In the data rows, 128 means zero.
Here are some points:
[123 112  89  56  40  27  23   1   3   0   5   0  16  35  55  73 100 114 133 137 154 149 158 166]
[144 134 128 127 106 102  84  72  76  62  58  53  75  65  80  89  88 103 104 133 121 136 151 164]
[128 120 113 107 120 110  96 106 116 120 114 119 109 106 121 105 108 107 112 133 122 124 106  96]
[126 126 123 124 109 107 117 111  95 104 119 119 122 114 103 103 106 106 102 108 117 124 134 119]
[136 120  98  95  79  58  39  43  52  37  62  66  74  94 105 116 146 122 148 146 144 144 157 156]
[159 162 158 157 163 172 161 172 167 169 171 178 179 179 171 158 162 147 139 130 133 129 134 146]
[137 134 120 117 115 122 119 126 139 158 167 165 169 142 139 126 124 120 117 137 130 131 125 116]
[ 97  95 113 125 135 140 102  95  79  74  76  82  93 109 125 132 112  91  81  89  87 101 112 133]
[ 96  99 118 141 135 151 138 122 100  88  83  90 107 125 147 142 138 120 102  90  97 104 109 134]
[148 152 169 162 179 175 182 173 185 166 192 184 190 187 191 175 164 149 147 138 127 128 126 130]
[130 131 117 126 109 112 120 116 106 119 102 110 103 105 110 104 116 114 112 136 120 137 128 115]
[106 110 126 127 130 142 140 139 135 140 133 132 138 137 142 139 124 105 109 109  93 119 123 113]
[ 79  93 115 140 149 138 111  71  49  40  47  68  88 119 133 132 102  83  74  67  84 101 118 152]
[ 97 102 103 115 144 144 137 140 129 122 103 116 106 128 139 135 131 134 123 113 104 105 102 119]
[111 117  97  95  75  63  72  57  62  51  62  56  66  78  81 105 100 125 132 151 145 151 149 141]
[126 108 122 105 121 121 103 113 123 138 135 128 121 112 119 117 107 116 118 132 119 113 109 103]
[108  91  88  92  96 116 135 134 132 126 107  87  76  84  91 101 118 136 137 130 110  96  79  95]
[160 152 163 163 144 144 144 147 147 149 156 165 173 171 157 168 150 145 140 132 130 132 147 159]
[122 139 120 129 137 137 143 142 138 128 137 147 139 143 143 131 146 128 134 123 119 135 111 116]
[191 163 147 140 125 148 165 175 219 255 228 208 178 172 164 149 152 153 183 225 203 156 134 134]
[157 149 139 127 117 105  99  79  80  91  93  96 105 116 138 135 135 137 143 144 138 149 144 144]
[133 181 203 210 217 223 199 168 152 168 184 222 250 255 237 235 195 149 137 134 157 179 194 198]
[192 187 201 196 184 159 140 156 178 216 237 234 241 228 202 161 146 147 163 175 195 185 192 182]
[103 115 107 110 116 115 138 122 114 120  97  92  96 112 109 127 134 132 120 110 106 107 101 115]
[153 157 161 156 153 143 123 112  95  90  91  92 104 114 128 134 141 151 148 157 149 132 144 136]
16 more points follow, each with its number after it:
[100 102 103 100 105 116 122 137 151 154 148 142 141 137 118 115 110 117 100 121 113 131 121 109] 0
[123 142 162 145 160 165 158 156 144 134 148 164 185 169 168 154 151 143 140 128 135 151 154 149] 1
[152 142 139 105 109  88  81  60  58  66  65  68  62  66  71  65  77  88  91 107 119 125 140 154] 2
[132 126 115 126 107 102  98  97  98  87  94  78  88  87  94 100 104 110 110 126 112 137 151 150] 3
[121 144 128 133 140 133 153 143 139 144 143 145 140 139 146 139 142 131 139 121 131 136 130 130] 4
[ 89 107 107 113 144 128 109  89  76  63  61  67  80  89 123 129 110  87  90  91  89  98 102 122] 5
[100  99 101 126 142 141 126 112  98  97  84  99 100 110 129 129 123 126 109 101  94 108 107 118] 6
[152 149 112 100  69  84 120 152 143 138 144 146 101  71  64  79 119 147 137 135 146 144 118  81] 7
[139 139 157 176 182 187 195 212 212 211 210 200 198 179 185 162 160 142 141 130 123 120 124 126] 8
[119 138 142 132 123 120 126 136 125 151 167 173 175 156 134 131 120 119 103 111 136 138 132 128] 9
[144 177 173 154 139 156 178 191 174 171 171 193 183 181 140 149 172 180 165 142 148 168 171 154] 10
[161 177 156 146 137 144 154 177 173 170 184 188 184 159 144 152 150 157 169 163 162 150 154 140] 11
[ 77  99 119 136 147 142 136 119  91  79  73  94 111 138 135 139 145 123  88  81  69  98 121 156] 12
[142 144 140 141 143 127 129 125 109 124 128 132 118 137 148 129 133 131 138 133 139 136 149 132] 13
[116 116 123 120 117 125 130 142 137 127 123 122 125 111 126 123 142 136 135 125 125 118 115 122] 14
[116 120 155 177 157 138 140 156 153 144 161 177 196 209 171 151 131 130 135 118 117 127 142 163] 15
Which three of these numbered points are nearest to each point below by angle, seen from the average point of the first points? Their numbers follow each, nearest first.
[131 139 140 143 147 137 148 145 146 136 130 136 132 127 137 137 145 144 137 124 131 143 141 132] > 4 10 8
[124 144 159 174 194 203 225 246 255 255 255 245 226 214 215 179 156 162 142 136 121 113 130 129] > 8 4 1
[158 137  93  71  62  80 118 134 145 131 144 131  94  71  55  82 115 136 153 148 137 141 108  81] > 7 14 0
[183 173 172 154 141 129 155 180 201 202 215 204 194 170 171 157 149 165 186 190 188 188 155 137] > 11 10 8
[135 140 161 168 189 212 236 250 255 255 255 255 254 226 205 185 181 155 138 134 128 116 119 119] > 8 4 1
[100 117 118 123 102 105 108 118  87  89  86  82  98  90  84  88 112 124  97  94 107 123 127 125] > 3 2 5
[140 123 107  94  98 100 103 111 121 131 124 120  89  96  79  93 102 129 143 141 142 120 104 100] > 7 2 3
[106 104 128 137 151 134 120 125 125 130 131 135 135 162 152 142 120 114 113 117 108 113 113 131] > 15 8 9
[122  93  95 127 133 152 147 135 149 152 123 102 106 112 137 156 136 145 139 140 125  99 108 121] > 14 8 6
[101  89 103 113 142 133  94  74  66  67  55  58  77  99 123 114 102  86  78  99  90 101  95 130] > 5 6 2
[ 66  98 138 152 149 133 133  83  60  47  49  81 100 137 131 139 129  88  77  65  66 102 138 152] > 12 5 6
[142 138 144 152 142 132 128 123 111 112 109  92 102 103 117 117 118 131 134 140 146 144 138 141] > 3 2 13
[118  93 100  88  67  78  60  59  55  55  52  62  65  94 103 113 123 137 130 144 146 144 147 134] > 3 2 5
[114 125 120 136 136 136 120 120 130 120 115 125 133 137 129 125 126 117 120 120 109 115 127 133] > 12 0 6
[154 135 139 105  96  70  40  26  29  32  16  18  33  29  37  57  88  97 114 127 155 144 154 152] > 2 3 5
[143 140 129 119 103 120 122 124 128 137 141 126 129  94  98 104 127 127 136 141 135 129 131 130] > 7 14 0
[143 141 153 138 133 131 154 139 147 151 166 171 163 150 153 143 146 135 123 130 146 157 152 137] > 10 11 1
[123 151 165 164 163 175 173 151 159 157 163 169 182 183 170 178 164 152 139 133 134 156 154 162] > 1 10 8
[110 109  91  96 111 133 140 142 138 131 111  89  84  87 109 136 140 129 144 136 119  91  86  92] > 14 6 7
[131 139 166 149 135 134 138 145 141 155 159 172 191 162 146 141 140 132 133 114 123 135 156 136] > 15 1 10
[118 118 114 123 139 148 140 142 136 136 121 115 114 127 135 143 132 129 152 135 119 106 111 124] > 14 4 8
